First come named turns, each shown by rows before and after it. For each pair of rows after them, which turns, in which order, take the first row to the second? The first pair is done for you.
U:
[  1 -26  -6  16  -4   9  -1 -19  10 -11 -22  19  -1] |-> [ -2 -13  -6   0  -9   5  -9 -16  14 -12 -29  24   8]
[ -2 -26   9  27  10  19   1  -3  -3  -8   2   9  13] |-> [  0 -24   8   6   1  19  -6 -14   6 -10  -4  14  25]
[ -3  16   1 -16  -6  -5 -11   4   8  -3  -7   5  12] |-> [-11  21  -1   0  -2  -9 -10  14  -3  -1  -3  -3  -3]
[ -4   3  -6   2  -6   5  15  12  -4   5   3 -10   1] |-> [ 0  0 -4  3 -6  9 15  6 -3  5  3 -8  0]
E:
[ -1  -5 -17  15  25  11  -6   8  -9 -13  -7   1   3] |-> [ 18  -3 -17   4  16  17  11   6  11  -3   5  -6  10]
[  0   8 -13  -8  -1   1  -5  -1 -11  -9  -8   6   4] |-> [  3  -5 -16  10   8   8   1  -1  -9  -7  -1   2  -5]
[ 24   8  -7  -7  -4   1  14  15  29   3 -11  -7  -2] |-> [ -4  14  -6  -8   2  -6  -9  22   0 -13 -33   4  -1]
[  8  27   3 -12 -22 -18   1  23  22  -5 -12 -12  -5] |-> [-17  13   6  20  -4 -15 -10  21  -9 -21 -22  -5 -21]
Q:
[ -6  31  -1 -35 -15  -8  -6  -3   1  14   1  -4  29] |-> [-19  26   0 -28  -5  -1 -16  -2 -23  10  -1   1  28]
[ 16  16  -5  -1  -8 -19   0  12  25  -9  -5  -9 -14] |-> [ 15  15  -3 -21 -12 -14  -3   1  23  -3  -8  -3   5]
[ -3 -18  -7  -9  -8  -6 -10  -1  -2 -16  -6   3  13] |-> [-10 -17  -7  -3  -3  -6 -12   0  -4 -17 -10   3  11]
[-11  -6  -6   0  22  30  -4 -24  -4  -9  -1   0  11] |-> [-13  -7  -3  16  28  26  -2 -16  -6 -11  -3  -4  -2]

Each pair is 2 to 4 turns apart.
[-27   6  11  -6   4   3 -25  -8 -31  -9 -14   0  10] |-> [-14   8   9  27   2 -15 -14  14  -7 -13 -16 -17 -25]	Q then Q
[ -1  -7   9  24  15   4  15   8 -10  11  25 -18 -15] |-> [-12  17  10 -23   4   4  -2   4 -17  16  18  -3  21]	E then Q then Q
[ 18  -8   3  32  13 -20   8   9  11   2  -4 -11 -30] |-> [ 32   8  -1  -7  -4 -22   8   5  38   5  -7  -6  -7]	Q then U then U
[-27  37   0  -4 -10 -30 -19  30 -40  -7 -26  -2  12] |-> [-10  41  -2   9 -14 -38  -9  43 -17 -11 -24  -9  -9]	Q then Q
[-18   1   1   9  19   3  -3   6 -40   5  11  -2   5] |-> [  2   8  -3  25  10 -12   9  23  -7   6  11 -16 -19]	Q then Q
[ 21  -8  -6  20  -2  -4  12  10  19  -7 -11  -5 -23] |-> [ 18  -1  -5 -19 -12   1   2  -9  27  -7 -17  11   7]	U then U then Q
[ 24  20  -7 -12 -27   0   1  13  18  22   6 -12  10] |-> [ -5  -9  -4  33   4  17  -1   3 -30  15   7 -13  -8]	Q then U then E then U
[ 19  -3   8  -5 -17  14  26 -12   6  19  11 -13  -6] |-> [ -3  -4   9  30  -6   7   8  -3 -16   4  -9  -7 -29]	E then E then Q
[-22 -10  11  11  20  30  -1  -8 -38  17  10  -8  23] |-> [ 23   7   6 -32 -10  16  12  -3  27  22  11  -9  35]	Q then U then Q then E
[ 14  -5 -14   0   1   2  15  -6  28   9  18  -7 -14] |-> [  3   7 -12 -27  -8  -1   5  -4  25   9   9  -1   7]	Q then U
[  7  24  -5  -5 -18 -17   7  21  23  -4  -2  -1  -5] |-> [  8 -22  -7  30   7   3  13  -7   3 -10  -2  10 -19]	E then U then U
[  2  18  -3 -41 -16   1  -6   2   7  12   8   0  29] |-> [-30  23   4  -1   7  -5 -11  19 -35   8   8 -12   3]	Q then U then Q
[-17 -17   9  19 -12  10  -7  -5 -26   1   2   8  21] |-> [ 10   9   5   3 -34 -10   0  20  22   1  -6  -5  10]	Q then Q then Q then E
[-27  16 -15 -13   7  -2 -14  12 -11   0  -9  24  11] |-> [-26   1 -13 -14  10   9  -7  -2 -20   3   2  25  18]	E then E then Q then E
[-16 -23 -10  37   9   9  -9 -11 -14 -15  -4   8 -11] |-> [-35  21  -4  -8  -4  -2 -27   5 -19  -9  -8   9  18]	E then Q then E then U
[ 30 -22  -5  -9  -6   9  10 -11  29  10   7  -3   4] |-> [  7  23   0 -25 -12 -13 -12  20  20   4  -6  -2  11]	U then U
[  0   0   9  29  14  -2  12  16  -1   7  16 -11 -24] |-> [ 20 -19   4  11   7   7  20 -10  16   9  16   1  -7]	U then Q
[-22  28  -2  12  -1 -20 -10  21  -3 -14 -15  -5 -22] |-> [ -6  26  -4 -41 -13  -1  -1  -3   6   8   1   3  23]	E then E then Q then Q
[ -8  10   3  12   1  -7 -16   6   7 -26 -19   2 -12] |-> [  0  12   2 -25  -4   4 -17  -9   9 -14  -6   6  20]	E then E then Q then Q
[-10 -11   1  26  10  -8 -18  -8  -2 -25 -50  10 -31] |-> [ 37 -21  -5   7  -5   5  15 -23  44  -3 -22  -4 -22]	U then E
[ -7 -24  -9  -2 -10   6 -16 -23 -12  -6 -28  26  20] |-> [-24 -12  -4  25   2  -7 -17  -1 -28 -12 -29  14  -5]	U then Q then U
